A single turn carries every row of the set below to another of its rows. Some are shown first; where does it send the rows asked next?
j_699: [-11  -2  -1  -1  -3  -7  11 -18   6   4 -12  -1  12  19  -7  -6  -1  -3
  -7  12 -17  -6  -3   0   8 -14]
j_132: [-15  -2   3  -2  -6  -4  13 -12   9   7 -12   2  17  13  -5  -2  -1  -4
  -7  13  -9  -9   3   4  18  -6]
j_559: [ 14   3   9   4  10  -4  -4  -1 -10  -7   6  10 -31  13 -14   3 -19 -10
 -13  -2   3   5 -10  -1  -4 -17]
j_18: [  5 -12 -16  -6  -8  10   6  -9  -8 -22 -11  12 -14   6 -12   2  -3 -10
 -10  -1   3   2 -15  11 -22  -8]
j_629: [-10   2  11  -1  -7  -4   5 -20  10   5 -14   3   9  16  -6  -7   1   0
  -6  19 -11  -7   4   6  11 -10]
j_410: [ 14   2   0   3  18  -4  12  14  -2 -10  10  16  -9  12 -20  10 -16  -8
  -5  -5   1   6 -19  -1  -7 -15]
j_980: [ 13  -5 -10  -7  12  -4  15  -2 -18 -18  -7   4   1  13  -6  -3 -17   2
   1 -12   9  13 -16   7 -15 -14]
j_5: [-13   0  10  -2  -7  -3   9 -15  10   7 -13   3  13  13  -6  -4   0  -2
  -6  17  -8  -9   5   7  16  -6]
j_753: [  5  -4  -1  15 -12  -1 -12 -14 -12 -20   3  -5 -20  18  -5   3 -12 -16
   1   2   4  10  -7  19 -14  -5]
j_878: [ 16   6  26  -3  -5  -1  -8 -10  -9   0  -5  -3 -16   2   7 -16 -12  10
  -2  -8   9  14  17  10  -3  -3]
j_545: [  8   4  25   9   1  -3 -16  -9  -8   5   2   4 -31   2  -7   1 -13  -6
 -21  -9   5   7   2   9   2  -5]
j_996: [ -1   3  33  13   2   0 -12  -1   2  15   3   3  -9  -8  -7   6  -3   0
 -21 -17   4   9   4  17   4  10]
j_465: [  6   2  17  18 -19   0 -18 -10  -1  -7   9 -11 -15  10   2  -1  -6 -11
   4  -2   2  13  13  19  -7   5]
j_902: [ 12  -2  12   0 -25   9  -6  -6   9  -1  -1  -4 -14   0  -2  -8   8  -5
  -7  -9   2   9  28   7  -9   6]
j_313: [  0  -5  19  -3   2  14  -1  17   7  10  -6   6   4 -15   6  16   6   6
   9  -9   9 -13 -13  14   5  14]
j_191: [ 13  -8  -2   0 -19   9  -3 -17  -3 -16  -9   0 -23  12  -9  -5   4 -11
 -11  -5   8   7  11  12 -17  -4]
j_530: [ -1   2  24  12  10   2   3  14  11  12   7   8  14 -10 -14  13   0   2
 -13 -19   2  10  -4  17   1  11]
j_918: [ 22  -5   1   4   3   2  -4  -8  -7  -7  -5 -11 -24  20   1   6   2  -5
   9 -15   3  -4  -9  -4 -17 -14]
j_837: [ -8   1   6   0  -4  -6   6 -22   8   3 -14   1   9  19  -6  -8   0  -1
  -6  16 -16  -6   0   2   6 -15]
j_563: [  4   5  29  -7  -4   3  -4   4  -2   9  -3   2   3 -16  10 -10 -10  15
  -1 -11   8  11  13  14   7  11]
j_797: [ 12 -12 -13   1   9   5  10   5  -8  -9  -6  -3  -7  14  -4  17   1  -8
   9 -17   8  -7 -23   0 -11  -9]
j_397: [ -4  -2  13 -10   6   3  10  16  -4   5  -3   8  20 -19   5  -1 -11  14
  -1 -15   7   8  -5  15   6  12]
j_901: [-14  -3  -3  -2  -4  -7  14 -14   7   5 -12   0  16  15  -6  -2  -1  -5
  -7  11 -14  -7  -1   1  13 -10]
j_723: [  4   0  11  -5 -20  11  -1  12  16   7   4   4   3 -18   2  -4   7   2
  -2 -10 -10   6  18   2  -3  13]
j_217: [ 21   1   7  -4   3  -4   1 -13 -17 -13  -6  -2 -17  16   0 -13 -15   4
  -1  -9  10  15   3   6 -14 -15]
j_134: [  0  -7  -7 -10  13   0  20  13 -11  -9  -5   9  19  -5  -3   3 -14   7
   1 -15   7   9 -20  11  -5   0]
j_857: [ -3 -10 -17 -13  -4  12  10   9  -1 -14  -7  20   2 -12  -9   5  -4  -2
  -6  -1  -9  -1 -24   6 -17  -2]
j_160: [ 21   2  24   5  -4   6 -17  -8   1   4  -5  -8 -27   7   7   0   5   3
   9  -9   0  -4   3   0 -11  -6]
j_193: [ -4  -4  -2 -12 -10  12   7  20  11   1   2  16  11 -24  -1   2   1   4
  -2  -5 -15   1  -8   1  -7   9]
j_333: [ -4  -7 -14   8  -2   0  -2  -1 -13 -22   4   6  -6   9  -6   9 -18 -14
   4   4  -3   5 -28  16 -15  -5]
j_668: [-10  -3  -9   3  -1   2   2  18  -2 -12  10  11  10  -7  -2  12 -16  -6
  10   3 -11   3 -28  13  -7   5]
j_182: [ -9   2   9   7  -8   3  -5  22   9   1  16   5  15 -15   4   8  -9  -2
  12   0 -13   6  -8  12   1  15]
j_658: [  1 -13  -4  -2   8  11  12  18  -1  -1  -6   4   7  -3  -1  22   3  -3
   9 -14  11 -13 -24   9   0   6]
j_936: [ 10   2  33   1  -5  12 -16   4   8  12  -6  -1 -13 -10  10   5   7   9
   9  -6   3  -9   1   9  -1   8]
j_183: [ -1   5  22  14 -18   1 -14   8   9   3  15  -6   2  -5   6   1  -5  -3
   9  -4  -7  11  13  15   1  15]
j_520: [  6   1   8   6  18  -1  15  22   9  -1  10  15  14   0 -20  15  -6  -2
  -4 -12   0   9 -16   8  -5  -1]

j_160 -> j_936
j_545 -> j_996
j_18 -> j_191
Where do these go?
j_397 -> j_134
j_183 -> j_182
j_132 -> j_901

